Each path below is one point turned by a fixed rotation once a step. After each direction that follows a path, write how fast that rotation turns it, in degrees each step (0 if it stays still).
Each turn is a multiple of 5 degrees from 10 to 175, or 0.
Each row of a path follows its step; steps can be skipped.
Rotation 1:
step 0: [ -1  12  34  36 -19  -8 -18  -8 -50  24  25  19  43 -11  -3  -6 -38 -36
  24   9 -24 -22 -37 -31  57  18 -23  30  46 -20  31   0 -15  -7  -1  -3
  10 -26  28 -12 -12  25  12 -33  40 -20   4  34  30 -13  17  19  35 -23]
step 2: [-11  27  26  10   3  39 -29 -12 -38  29  15   7  -5  25   0 -15 -64  18
  23 -17  15   5  48 -12  47  37 -19 -10   4  28  26  33 -55 -10  -2   3
 -35 -16 -11  14   1  18 -11  11  39 -27  29  57  -6  10 -14  20  17 -40]
step 11: [-14  37 -17  60  -7  19 -32   1 -68  18   5   4  42  28 -30 -31 -46  34
  11 -32  38  21  20   9  -2 -20  30 -18  31  31   9   2   5  18  -5  15
  -1  -7 -19 -21  23  43 -24 -19   6  21   6  42  10  19   6   2  27 -32]
step 14: [ -3  -5 -35  19 -15 -17  -6   2 -50 -16  15   5  36  -2  -7   8 -50  24
  46  26  22   6 -17 -24  11 -27 -20  36  69  10  29 -18 -34  16  20  10
 -10  -2  27 -23  33   7  26 -14  41  26 -10  49  26  -4 -22 -10  24 -22]
step 17: [  0  40 -18 -35 -26 -20  10  44 -27  -4  51  16   3  22 -13  -5 -28 -13
  65 -21  13 -38   3   6   8   1 -22  61  14  17  19  31  -7  39  25  -7
  -9  14   4 -22  39 -23   0   6  20  22 -26  33  31  10  16  37 -29 -13]
step 20: [-44  50   1 -18  -6  28   6 -15 -39   0   8  11  21  24 -20  -3 -18  -1
  52 -33  23 -12  48  17 -25  11  11 -33   7  19  23  30 -37  35   6  25
  -9   3 -20 -10  34   3 -25 -44   2  27 -26  28 -26   9 -14  30 -50 -32]
step 23: [-43   4 -27  12  12  11  12 -24 -31 -21  -9  17  41  13  -5  -9  17 -22
  31 -30  29 -19 -12  -7  -7 -16 -19  -3  54   7  24  -9 -42  50 -24  64
  -3 -12  19 -11  34 -16   9 -50 -16   6 -33   2   5 -42 -45 -20  10 -30]
step 25: [-17  29 -53  26 -20  -1  -6  24 -11  34 -25  -1  58  51 -36 -28   4 -10
  20 -40  -7   5  17 -49 -14  -8  48   6  24  39  36  32 -27   7 -22  -1
 -15 -17  16  -1  18  15   2 -48 -31   4  22  13   1  -9  -1  11  36 -24]
step 26: [ 18  39 -44  24  -3  11  24  21 -30  24  35   7  34  23 -31  11  10 -40
  33 -31  -1 -64 -36  -4  16  23  -7  31  57  -8  24  31  30  41 -12  18
   3  -1  25   6  27  -4 -17 -31 -11  -5   9 -23  32 -22  -7  16  19  -8]
step 28: [-13  13 -28  25 -19  10  -5  13  -9  35  -6  31  24  -5 -15   4 -28 -11
   8  14   0 -27  18 -46  51  27  12  36  30 -20  54 -17 -36  27   8  12
 -21  -6  35  16  60   0   9 -23  22 -15  12  50  -9   3 -50  20  50  -7]
Directions:
[ -3   1  -5  -2 -12 -10   6   3   2  -9   4 -13  -5   8  -6  -6   9 -11
   4  -6  -6  -3  -4   5  15  -7 -23   6  -7   4  13   6  20   0   1  -7
  10   1   4 -10  -6   8  10  -4   9  -7  -2  -7   4  -3   0  -6  -4   0]  80
[  4   0   4   3  -5  -6  -6   0   6 -10 -12   5  -8   1 -18   1  -3   9
  -1   1  -8   2   9  16   1  -1   4  -1   6   3  -4  -2   4   5  -5  -9
   7  -7 -21   6   3 -17   9 -18  -8  -9   2   8   7  -4   8   8  -8  -8]  155
[  1  -3   3  -7   5   5  -7  -2  13  13  -1  -7   0   1  14  18  -6  -3
  -5   0  -6 -11  -4   1  -5   0   4  -9   4  -8  -7   3   5  -4   9   1
  13  -8  -7 -13  -1  -1 -10  -6   5 -11 -17 -14  10 -18   4  -7  -5  -2]  125
[  0   5  -6   7  -6  -8   0   2  -3  -9  -2  -1   5   3  -5  -4   0   3
  -2  -5   1  12 -11  -4  -4  18   8  -3  -2   4  -4 -10   4   9  14  12
  13  15   0  -1   0  10  -4   5 -16 -14   3  -6 -12 -20  -2   1   3  -8]  25
[ -9  -3  -7   3  -6   6 -11 -15  -6   9  -3   0  -1  -3   5 -20  14  -5
  -3  16  -4  13   4  -3   6  10   6   6   4   9  10   6  -4  -5   9  -8
   9   3  -6   2   8 -13  -4   4   6  -2  -6 -13   6   0   9   4   4   9]  115
[  0   4   6   6  12   4  -4   5  -7  -3   2   0 -12  -4  -2  -9  -7  28
  -5  -3   4   7  -9  -5  -6 -17 -10  -3   9   4   0  -2   3   5  17  -1
   2   4 -10 -15  -8   3   2  10  13   4  -4   1   0   3  12   4  -1   4]  10
